runs of hidden systems
L, trace 1 (11 x 20)
[[  1  -3  13 -17  17  -1  38  11  29  18 -16 -19  -5 -32 -15  12 -31   8
  -11 -11]
 [ -6  -9  -3 -24   3  40   8  17   1  -1 -15  18 -22 -14 -19   1   8 -25
    4 -43]
 [ -7 -12 -16   2   0  25 -33  21  12  12 -22  -6  -1  26   2 -40  22  14
  -18  -6]
 [-27  -7  -8  -5   5  -2  -5 -12  48  21  -4 -33 -21  -7  30  -1  -2  18
   -3  18]
 [-25  -1 -14 -24  -1  -8   4 -35   5   2  20  14 -38 -12  12   4  24 -27
   20 -15]
 [ -1   1 -28   6   6 -15 -17 -10 -41   6  14   2 -13  39 -11 -23  34   6
    6   4]
 [ 16  22 -10   9  -6 -16   6  -5  -9   3   1 -29 -15  18  16   9 -15  40
   12  38]
 [  5  39  12 -28  -2  -7  27 -27 -12 -26   8   7   2 -18  21  14 -23  -3
   18  -7]
 [-11  16  10  -6  16   4 -12   7 -49 -30  15   2  32  14 -16   1   2 -13
   -5 -18]
 [  6   4  10  25  -8  12 -28  32   5 -17  11  -8  28  11  -5  27 -14  22
   -4  31]
 [  4   7  20  13  -7   1   8 -12  41 -12   6  39  28 -33  22  14 -20  -3
   -7  12]]
G, trace 2 (11 x 20)
[[-11 -19  11  12  12  -2  -9 -28  23   6  20  18  10 -28  -5  28  -1 -31
  -29  16]
 [ 24 -16 -24  26 -20  -2   7 -12  -7  10  16  17   8 -25 -10  -3  39 -31
   -9  -6]
 [ 27 -32   2  22 -24 -15  25   5 -17  12 -20   4  -8  -6   1 -38   7   9
   16  14]
 [ 13 -17  12 -33  -9 -26  22   2  -9   8 -47 -12  -9   2  -7  -2 -24  14
   -9  -9]
 [  2  19   1 -35  12  -4  -1  28   1  10 -15 -14  -3  19 -29   2   3  -2
   -2 -48]
 [ -6  12   4  -9  21  33 -20  34  17   2  22   0 -22  23 -24 -15   2  16
   13   1]
 [-21   5 -12  -8  12  46 -10 -10  34  -7   5   2 -22 -15  20   8  -9  16
  -13  22]
 [-37   0 -19   6   5  19  -5 -33   6  -3   3  -8   3 -19  43   1  21 -29
  -10 -15]
 [-19 -19  -6   8 -15 -31 -22 -24 -21  -9  23 -11   8   9  17 -21  32 -14
   14  14]
 [ 11   3 -19  -5 -25 -56   1 -13  -6  -3   4   6   6   6   7  13   2  33
   10  28]
 [ 12  35  -3   4   9 -30  32  -7  -9  16 -17  25  -1  17   0  25 -19  13
    7 -18]]
R, trace 3 (11 x 20)
[[-13  -9 -26  -3  -6  34   7 -24 -36 -25  -4 -15 -16 -19  23   2   3   6
   -4  18]
 [ -8  11  -8   3 -33  -2 -22  -5 -21 -22 -17 -13  21  16  39  11  17 -13
   10 -17]
 [  2  17  28 -17 -12 -48 -31   4  19 -11  14   0  30  24   5   7  -7   6
   10   5]
 [-12  12   0 -13  24 -25   5   2  19  -1  31  25   7 -12 -32  38 -18  15
   -6  10]
 [  3   9 -13  40  21  30  28   1 -12  11  14  41 -10 -11 -15  15   0 -10
    3  -3]
 [ 41  -1  15  37 -11  34   9 -11 -18  -2  -9   2   0  -4  15 -28  -3 -11
   -9  20]
 [ 21 -10  11 -14 -30   0   4  -2  -2 -19 -18 -40  29 -33  15  -4  -4  -5
  -17   2]
 [-19 -13   9 -23 -13 -28   4  29   6  -8 -15  -5  31  -9  -8   9   5 -12
   13 -44]
 [ -4  -8  16  -2  17 -18 -13  29  18  25 -13  28  -3  35 -32  -5  -6   8
   -1 -15]
 [  9   8  -9   4  30  21  10  -5  32  35   6  -3 -37  -2 -20  -1  -9  13
  -22  15]
 [-12  -9 -16   5  13  42  27 -20  -9   3   9 -16 -35 -30  12 -23  12 -16
    4  -1]]
R, trace 4 (11 x 20)
[[ -1  33 -12  -8  14  24  14 -16 -42 -19  -6 -34   8  -3  21  -4  -2  -5
  -10 -17]
 [ -4  10  23 -16 -14  15 -32  24 -16 -37  12 -18  20  13   3   4   4 -13
   16 -10]
 [-17   1  10 -14 -10  -4 -35  18  47 -18   5  30  27   0   6  18  -9  18
   -4   9]
 [-28  -2   8  27  29 -11   6 -14  34  21  12  26  14 -12   6  23 -11 -12
  -16   3]
 [ 21 -20  12  33   5   2  11 -21 -12  18  22  19 -19  -9 -18  -2  12 -39
   -3  16]
 [ 45 -17 -21  11 -34  -1  14  -4 -15  -2  -3   1   1 -23  -7 -22  19   9
   -3  19]
 [  6   0  -5  -3 -20 -20  35  15 -16  -3 -38 -29  22 -13  18  -8 -12  21
    9 -16]
 [ -1  14  26 -36   8 -14   2  15 -18  -3 -28  -9   3  26 -13   7 -18  -9
    4 -39]
 [  1  22  -3 -26  25  18 -25  25  22   5  14   4  -6  20 -36  -3   5   8
  -16 -17]
 [-31  -4  -6  16  26  44   2  16  33   7  18  -2 -18 -14   4  -6  -6  14
    4  15]
 [-27 -31   6  13  -3  27  -3 -33   2  -1 -13  14 -25  -9  35  -1   0 -23
   -6  14]]
N, trace 5 (11 x 20)
[[ -1  41  -5 -12   7  10   3 -23   3 -22  51 -11  -9 -17  14  10   6  -5
   19  15]
 [-24  -4 -19  15   7   3  -4  -3 -28 -29  11  27  35   0  11 -31  10  21
    0  10]
 [ 10 -14  15  45 -18  -5 -15   1 -22   2 -26  -4  20  25  21  26 -10  -6
   -8  16]
 [ 35  25  34  -4 -14 -23   8 -13   8  -7  24   6  14 -12  -3  26  -7 -32
    9  -3]
 [  3  -5  -2  -6  19 -11  17  16 -16 -13  27  22  33 -25 -45 -18  -1  11
   -8   0]
 [  7 -22  -3  27  -5  31   9  39 -17   3 -33  18  -3   8 -20  22 -19  17
   -6   3]
 [ 34  18  28  -8 -13  19  13  -2  31  11 -28  15 -12  -4  14   5 -15 -23
   -3 -23]
 [ -6  -9  12 -30  20   1   8   2  21   2   9 -22  17 -32 -19 -36   7 -14
  -22 -20]
 [-31 -39 -25  -8  -7  20 -12  36  -1  -1  -3 -15 -17  -7 -20  15  17   7
    7  -6]
 [ -3   3  -9  -8 -19  -4 -12  -4  37  20 -22  36 -36  23  21   7  12   1
   18 -13]
 [ -8   1   3 -12  26 -29   5 -41  21  28   2 -15 -12   1  11 -33   2  -2
  -23   9]]
P, trace 6 (11 x 20)
[[ 17  44   5 -29  -3  -1 -19 -25  17 -13 -10  32   5  15  19  16 -11   2
  -17  -6]
 [ -5  31   5  11  42  10   5   7   7   9  42 -11  15  -1 -21 -25  11 -11
   -4 -14]
 [-21 -39  11  21   0  35  -4  15 -11 -20  21   3  -8 -19 -11  13  -8  -5
    9  32]
 [  5 -15 -25  12 -34  -1 -11 -24  15  -3 -22  33  16 -17  30   6  19  -9
  -21   1]
 [  7  -1  12  12   8 -42  14  -9   3  33  -5 -28  16   5  -1 -16  13 -26
   -8 -24]
 [  9 -21  16 -26  -8 -21   5  18 -17  -6  12 -11 -25  -2 -41  29 -15   4
   21  11]
 [ 15  16 -38 -13 -14   7  10  13   3  -6 -20  45  -6   0  -5   5  -2  39
    3  -7]
 [  1  20  19  17  31  24  17   1   2  18 -29 -12   7  18  18 -34 -21   4
  -16 -15]
 [  1  -1  30 -30   2  29 -24  -8  -3 -23  16 -35 -13  -8  -4   7  -9 -23
  -11  12]
 [-16   5 -38  -9 -19   6 -24  16  25 -16  27   8  18 -18   2   2  37   7
    8  -8]
 [-41 -27   8  40  13 -19  -1   6   8  21 -11  10   8  20  18 -14   0   2
   11   1]]
E, trace 7 (11 x 20)
[[-11   8  19 -34  24 -26  26   5 -25 -16   3   8  16  -3 -19 -32 -20  15
   10 -13]
 [ -5 -10 -10  -6   4  27 -17  27 -28 -17 -19 -14  14   8 -21  29 -12  18
  -29   4]
 [ 24  30  10  11 -22  34 -10  27  38   0  -5   3  -1   3  21   7   3  -5
   17 -15]
 [-25 -12  38  -9  23  -2   0 -11  32  -4  19  22  11 -17   5 -36 -13 -14
    1   6]
 [-24 -40 -20  17   5  12  -7 -16 -12   5   2  -1   0 -21 -11  29  12 -19
  -32  14]
 [ 31   6 -24  28 -37  -6   2  -2   3  20  -2  10 -16   7  12   3  38 -16
   19 -11]
 [  4  -5  16 -17   4 -52  15 -13   1  11  -1   8  -1  10  -3 -43  -9  21
   12  11]
 [-12  -6 -19 -28  15 -10  13  -1 -25   2 -22 -24  -5  -5 -22  36 -19  19
  -28  -3]
 [ 20  36 -16  -9 -11  34  -3  30  -9  -5 -10  -6 -12  18  -1   8  15  -3
   18 -35]
 [ -9   5  34  -9  15  11 -18  13  22 -14  10   6   6  15   9 -49 -16  20
    9  19]
 [-35 -16   4   1  14  18  -6 -17  17  -7   2 -20   6 -26  17  34 -19  -4
  -27  19]]
N, trace 8 (11 x 20)
[[ 27  14  -3 -10  -5   7  45   6  13  -3 -15 -11  16 -47   0  -8 -21  18
  -10  -6]
 [-28  -9  10 -13  13  23  21  29 -24  -8 -27 -12   6  -6  -8  -3 -12  -8
    8 -45]
 [  8  -6  16 -27 -11  15 -45  24  15   0 -18   2 -12  33 -12  -5   9  -8
   -4 -16]
 [ -6   8  -8  -9   4  -9 -17   3  72  21  12  -7   2 -11   5   4   7  12
  -14   7]
 [-54 -25 -12   2  27   8  15 -19  10  10  18   8 -25 -23   4   6   4 -10
    4   5]
 [  2 -22 -28  -1 -15  11 -12 -31 -32   4  -9  17 -38  16   7 -12  32 -12
   -2   6]
 [ 33  12 -14  12 -25 -28   7 -11   7  17 -10 -32   1   7  25 -24  19  13
    7  10]
 [-23  10  15 -19   8 -38  24  -2 -16 -13  11 -32   7  -6  10   6 -23  17
   27   4]
 [-15  23 -12 -27  13  -4 -19  -2 -42 -25   4  14   4  32 -16  25  -6  16
   -6  -4]
 [ 21  40  -2  35  13  21 -20   9   9  10   9   7  14  31   3   1  -1  14
  -14  14]
 [ -4   3  36  23   9  23   8  -9  21 -17  20   0  17 -27  23  -4 -26  -8
    2  30]]
G, trace 9 (11 x 20)
[[-10 -24  -6   9  -5 -30   6  44   1  18 -12  -3  -5  19 -24   4  -3  30
   25  -1]
 [ 14   5  15 -23   4   2 -10  -3  24  18 -26  30 -37  28 -11  20 -22   9
   -8  -1]
 [  8  37 -10 -16  35  33   5 -12  12  11   8  -5  -4  -5  -9 -26   9  -9
  -28 -24]
 [-25 -10 -13   8  12  41   5  11 -21 -13  29 -34 -20 -17  -2 -11  14  -2
   20   9]
 [-22 -22  -8 -14 -38  10 -22  -5   5 -31 -19   8  -2  -4  38  12   0  10
   13  14]
 [-23  12  -3   5   1 -40 -15 -20  22  12 -15  -1  34  16  35  -7   7   3
  -16 -12]
 [ -5   7   5   6  21 -45  -1 -15  -8  18  40 -10 -11  16 -24  14   8 -10
    8  11]
 [ 33  19 -22  -8 -13   1  10  -8 -17 -13  19  40 -21  -5 -22  23   1  15
   12  14]
 [ 17  25  -5  28   6  30  31   3 -22  -1 -32  11  16   2  21 -14 -18  16
   -9  -9]
 [ -5 -11  47   1  11  11   4   3 -26 -12 -12 -44  10   2   4  -2 -27 -23
   -5  -2]
 [  1  -6  15 -32 -21 -10 -26  25  17 -31  19  -7  31 -18 -19  18   5  -8
   -1  -7]]
E, trace 10 (11 x 20)
[[ 23  10  41   8 -20  10  -6  -4 -16 -10 -12 -30   5  15  26  -9  -3 -32
   11  -9]
 [ -3  -2  13 -37 -11 -30 -23  -5  21 -26  35  -5  28 -22 -11  -7   6   0
   -2  14]
 [-36 -12 -29  20   9  -5   1  25  12   6  11  20  14 -10 -14  42   4  14
    4  -5]
 [ 21  12  16  32   1  12   5  -9  -9  18 -17  43 -19  32   4  12  -9 -19
    8  -7]
 [ 38  12  12  -9  11  -5   8 -32   3   5   4  -8   7 -11  -4 -44  -3   1
  -34  21]
 [ -9 -21 -21  -3  -5   6  31  22  -9  -5   4 -41   8 -45 -13   1   5  10
    2  -6]
 [-13 -19   4  -8 -32   2  -6  27 -19 -18 -30  26  -4  16   9  11   5  -3
   34 -25]
 [  4   7  19 -14   3 -23 -40  -7  31  12 -18  11  15  38   6 -11  -5   8
  -27   4]
 [ -4  12   0  -4  31   7  12   0  35  25  28 -29 -18 -18 -22  25  -4  -7
  -14   3]
 [-10  -3 -19  -1   4  39  21  -7 -22 -12  17  31 -34 -20  -2  -5  13 -11
   24  -5]
 [ -6 -13 -11  21  -9   1 -15 -18 -20  -4 -26   6  15  21  34 -43  10  17
  -12  17]]
P, trace 11 (11 x 20)
[[-24  -3  -9 -45  11  -1 -34   4  -3 -12   5  21   2  16 -26   1  16  -9
  -15 -28]
 [ -8  -5 -24  25  18  15 -20  18  24  32  13  -3 -23  26 -14  -8  20  18
   -5  15]
 [-15 -20  14   2  -2  14  17 -24  29   8  -5   2 -37 -21  32 -14 -13  -2
   14  22]
 [-17  -2 -29 -31  -4  -8   8 -39 -31 -13  -6 -13  -4 -16  16 -11  24 -16
  -10 -19]
 [  8  11 -20  19 -12 -14  -9  19 -30   9   3 -43  -1  31  -3   5  23   6
   16  -6]
 [  9  10  26  -4 -19 -23  -3   8  13 -14   3  11  -5  13  18   6 -28  31
   37  30]
 [-17  37  -9 -21  27 -12  13 -29  -6 -17   7  33  22  -7  10   6 -17  12
  -16  -6]
 [  3  23   1  35  31  33   3   4 -31   7  21  -7   2  12 -16  11   7 -25
   -9  -9]
 [ 30 -21  22  25 -27  22 -12   9   7 -17  21   9   5 -17   0 -10   3  -9
   11  37]
 [-11 -17 -11   0 -13 -24   9  -9  23  -8 -10  10  47 -40  16  -3   4   3
  -23  -3]
 [-11 -13  10  11  10 -23   7   9 -12  23 -19  -7   9  11 -16  34   1 -32
   -7 -38]]
L, trace 12 (11 x 20)
[[  0  -3  -3 -15 -18 -15 -26 -24  21 -15  27 -14  -1  -6  25 -29  16  11
    5  37]
 [-38  -2 -25   1   6 -41  18 -23 -16  -6  20   3  11 -16  13  17  10   6
   15   1]
 [ 11   8  10  21  -3 -14  -3  -3 -42   4   5  17 -17  37  -9  31  -1 -15
   24   2]
 [ 55  30  12  -6  -9 -14  -6  -2  -8  -9   9   6  13  14 -15 -10 -12  24
   -9  26]
 [  0  22   2  -3  17   7  41   5  -7 -16   5 -15  32 -40  -1   4 -28  18
   -9  -2]
 [-16 -15  27   6  -4  36   0  18 -22 -25 -15  12  13  -9   1  25 -16 -29
    4 -22]
 [ 13 -14  14   2 -20   0 -47  18  26  -5 -10  13  33  13  -2  -5  10  -7
  -25   2]
 [-11 -14   0  18  12 -18   8   8  55  25  14  -5  18 -28  -5   1   1   6
  -12  10]
 [-12 -36   2   7   5  11  24 -11   1  18  -1  33 -37 -22 -15  10   3 -28
    6  -7]
 [ 31 -16 -23   1 -17   2  -7  -6 -23  20 -31   9 -18  21 -13 -22  28  -4
  -17 -11]
 [ 15   9  -7  -2  -6 -12  17  12  14  24 -19 -54  -9   2  12 -25  -1  25
    4  -1]]

runs to name
trace 13 (2 x 20)
[[ 16  23  14  16  -5   0  -4 -17  41  -8   9  17  34 -17  31 -16 -11   8
  -15  24]
 [-25 -20   3  27  23 -15  32 -16 -10  11  14  -9  19 -33  -4  13  -4 -21
  -12   0]]
 | G
trace 14 (2 x 20)
[[-15  -5   0  22  16 -21 -18  10  11  23  -5  29  -3  38 -15  37 -11  10
   -9  11]
 [ 31  29  -4  15  13   6  16 -28  24  26  23  12 -32  -5  -2  11   0  -9
   -4  17]]
 | R
trace 15 (2 x 20)
[[ 21 -17   6  16 -29  26 -24  41  23 -10  -3  23   3   5  -8  -4   5  15
   12  17]
 [ -9  -3   7   5   1  -6  17 -15  49  13 -31   5  16 -23  36  -1 -24  16
  -23   7]]
 | R
trace 16 (2 x 20)
[[ 38  11   2  27  -5  10  17   4  -1  -1  17  -3  -5 -12  -9  18 -21  25
    2  46]
 [  8   4  17   4  -8  21  41  -8  -2 -11 -25  19  12 -38  18  20 -29 -17
   -1 -21]]
 | G
trace 17 (2 x 20)
[[ 27 -20  10   3 -26  24 -14   0  14 -12  -9   1 -11 -13   2  18 -18  13
  -13  45]
 [-10   7 -19  -1 -14  -6  25 -19  23   1 -17   1  27 -42  34   6  10 -15
  -10 -30]]
 | R
trace 18 (2 x 20)
[[ 58  16   9  15 -19   7  34   7 -22   0  -2   2   5 -19 -17  10  -2 -17
    6 -10]
 [ 31  -5  23  -5 -16   1  15  36  -8 -20 -15   1  42 -20 -19 -19 -18  15
   -2  -6]]
 | P
trace 19 (2 x 20)
[[-31 -31  20  11  19  31 -11  -2  27   3   4  33  -7 -15  -5   3  -5 -26
  -10   2]
 [  7 -28 -22   8 -10  14 -25 -25  10   9   3  -2  -2 -15   2 -12  36 -23
  -38  10]]
 | G
trace 20 (2 x 20)
[[-24 -31  -3 -12  -4  15  22   9 -10 -26   5  23   6 -42  -3 -31   5  -1
   17  -9]
 [ -2 -34 -12   2 -25  -8 -15  13 -15  10 -52   7   5  22   2   4  13   1
  -15 -20]]
 | N
trace 21 (2 x 20)
[[ -8 -29  19  -3   0   3 -36 -17 -27 -11 -21  -2  12  20   1   7  -6 -19
  -39  11]
 [ 27  19 -17   0 -16 -16 -21  -1  45  21  22 -13  -3  -1  -7  25  28  -9
  -10   2]]
 | P
trace 22 (2 x 20)
[[-23  -5  -6  22  14  11  -4   0  -5   5 -11  37  13   3  -5  49  -8 -17
  -20 -15]
 [ 41  -6  18  22  -3   8  -9 -11  12  25   4  27 -16  11 -15 -18  18 -36
   -9   1]]
 | P
trace 23 (2 x 20)
[[ 29  10  24  14  -1  16  33  17   3   8  18  14 -26 -12 -22   4 -11 -16
   34  -3]
 [ 13 -11   7 -34   0   6  16   0  -1 -17 -22  28  10 -22 -13 -38 -15  21
  -15   0]]
 | N
trace 24 (2 x 20)
[[-25  35 -35 -36   3  -6  11   0  13  -5  12  -9 -11 -11  13   2  20  10
   22 -34]
 [-43   5 -12   8  21   6 -16   1 -25  -8   8  18 -16  37  10 -10   5  18
   20   7]]
 | G
trace 25 (2 x 20)
[[ 26  19  -6   7  21  30   9   0  -1  14  10  34 -32   9 -31  14 -10   6
  -10  10]
 [ 23   2   0  13   6  50  26   1   9  -1  -2   3  -4 -33   5 -42   0   0
  -10   6]]
 | P
trace 26 (2 x 20)
[[  3  18 -24  -1  -4  11 -22  29  44  16  18  12 -16  13 -10  -5  29  10
   14 -13]
 [-24  -3  -4   8  31  11  10 -20  20  14   7  18 -24   1  15 -41  -5  23
   -1  24]]
 | L
trace 27 (2 x 20)
[[  3  27  -7   1  -2 -10 -21 -10  13  -8   8  29  43   4   9  -8  24 -20
  -19 -28]
 [-13 -21  19  41  28  -6   0  16   1  17  27 -24  13   2 -19  -8  -4  -2
   -5  27]]
 | L
trace 28 (2 x 20)
[[ 11   5 -15  27   7  49  -7 -17 -11   2  19  10 -12  -5   4 -23  31 -29
  -11   1]
 [  3 -24  -2   9 -21  10  11 -15 -11 -16   2 -30   0 -27  28 -32   8   7
    8  30]]
 | G
trace 29 (2 x 20)
[[-11 -23  -3  -7 -14 -12  -7  28  16  -3 -10  -6   1  -9 -15  54 -20  26
   -2  17]
 [  3  31  -4  -4   0  13   7   2  22  10 -16  46 -11   8   8  23   0 -18
    8 -42]]
 | E
trace 30 (2 x 20)
[[-37 -11  -1   2  32  17   5  14  -8 -16  33   1  15 -27 -28  24 -11  -1
   -8   7]
 [  6 -14  -9  36 -23  37 -17   5   2  -6  -9  43   0   1   9  29   9 -12
   -4   8]]
 | L
trace 31 (2 x 20)
[[ -4 -42  21  16   5 -36  22 -12 -15  22 -12  16  -1  -3 -16 -17  -1 -22
   -1  -3]
 [ 43 -13 -21  -4 -14 -14   6   5 -17  25 -15  -9 -23  10 -35   1  17   4
  -15  -1]]
 | R
